(in the rows, 128 means zero)
Rotation paths and how fast each direction turns (degrees a step)
Each turn is a multiple of 5 degrees from 10 to 175, or 0.
Each row of a path follows its step; steps can be skipped.
path 1
step 0: [125 127 136 132 111 123 129 137 128 128 138 122 125 129 127 130 129 137
 133 133 122 136 121 123 126 134 123 130 132 135 127 138 132 129 134 128]
step 1: [124 120 128 132 123 131 126 135 123 131 136 123 122 133 127 120 118 137
 134 122 128 130 120 125 133 129 119 129 122 134 122 127 126 143 126 126]
step 2: [112 132 129 135 129 128 123 126 130 127 125 121 128 142 119 124 127 133
 128 118 125 126 124 133 136 125 123 126 128 128 134 128 122 136 125 119]
step 3: [117 128 129 128 123 121 128 124 137 131 130 116 131 135 122 139 127 125
 136 134 123 130 124 133 127 129 127 130 133 133 134 140 124 127 121 120]
step 4: [135 124 126 127 130 130 127 131 132 137 129 121 121 131 126 138 112 127
 137 129 130 132 125 132 125 132 126 132 130 133 123 133 128 137 112 129]
step 5: [127 136 132 131 132 128 126 130 130 128 122 129 116 137 125 129 113 130
 121 120 131 133 133 137 128 128 132 131 137 123 127 122 127 138 120 127]
step 6: [118 134 135 118 120 119 131 130 132 128 129 122 121 132 127 134 124 122
 120 130 130 131 132 133 126 129 135 138 140 126 133 125 123 129 134 121]
step 7: [134 126 128 108 122 129 126 138 126 138 128 119 124 125 127 133 124 127
 129 132 131 127 124 128 124 134 122 139 133 134 131 128 126 134 134 130]
step 8: [134 137 129 122 129 137 124 136 122 129 119 130 127 132 127 122 123 133
 123 123 121 133 127 131 128 132 112 132 136 135 131 122 131 136 130 131]
step 9: [121 136 131 129 118 126 135 130 125 120 127 127 128 136 129 123 127 122
 124 127 111 139 131 131 129 135 119 133 130 131 130 124 126 126 134 120]
[127 130 130 132 130 129 127 125 127 126 124 131 127 128 124 130 127 131
 126 129 131 132 127 131 129 126 126 129 129 128 130 132 127 128 133 131]
120
[128 128 129 131 126 127 125 133 127 127 129 129 124 126 128 131 125 129
 130 126 130 130 130 125 127 128 133 129 130 124 127 128 127 123 128 129]
60
[125 132 126 127 126 128 130 127 131 130 129 127 128 128 127 124 131 124
 127 127 129 128 128 128 129 128 129 129 127 123 128 131 122 127 128 131]
100
[129 131 129 130 125 129 130 126 129 127 130 132 125 130 133 125 124 129
 129 130 128 131 130 128 129 130 125 127 127 128 123 128 129 129 126 131]
90
path 2
step 0: [131 127 137 127 134 132 120 136 125 124 130 143 116 111 128 120 136 129
 135 123 121 126 130 123 131 121 139 126 132 127 128 134 116 128 129 136]
step 1: [135 127 130 127 134 136 126 133 130 133 121 125 133 138 137 133 132 128
 135 132 141 141 130 133 124 131 129 129 135 116 132 135 116 116 115 129]
step 2: [131 124 130 132 138 117 132 134 126 128 133 138 113 122 129 133 125 120
 121 121 128 128 117 119 126 123 132 128 126 125 116 119 121 119 117 132]
step 3: [124 125 131 119 133 134 137 123 132 124 126 127 124 132 139 119 125 130
 133 127 133 130 131 126 131 115 129 122 139 137 144 124 114 119 123 126]
step 4: [139 119 127 134 126 121 120 126 135 127 126 138 122 134 120 125 123 119
 126 128 130 135 132 133 137 133 131 126 134 126 123 123 118 127 122 150]
step 5: [125 119 139 120 143 129 123 136 134 134 131 129 119 124 130 126 130 130
 142 132 139 120 123 118 135 119 132 130 132 130 127 140 120 129 130 130]
step 6: [138 131 135 135 132 136 124 127 127 122 120 142 125 130 140 137 136 126
 129 125 127 145 139 129 128 129 137 134 130 126 127 127 115 120 126 129]
step 7: [129 124 118 126 132 123 130 141 127 131 125 127 122 121 127 128 128 121
 136 126 135 118 122 124 125 125 129 125 128 119 131 129 121 108 110 135]
step 8: [127 126 140 126 133 129 130 128 128 125 130 135 115 137 133 125 127 133
 122 125 131 144 118 129 134 116 132 117 133 127 132 119 116 133 119 125]
step 9: [139 120 126 125 127 128 130 124 139 139 130 129 126 128 134 118 119 114
 131 126 132 125 133 128 125 129 128 135 141 135 124 127 114 118 124 138]
[134 123 130 130 126 128 129 126 125 129 128 130 131 126 130 132 125 126
 126 127 128 127 129 130 129 128 129 126 125 129 127 128 128 131 125 129]
155
[129 126 126 129 130 125 127 130 127 126 127 124 125 123 132 124 128 125
 127 130 126 125 127 128 127 127 130 128 131 128 127 130 131 128 129 129]
155
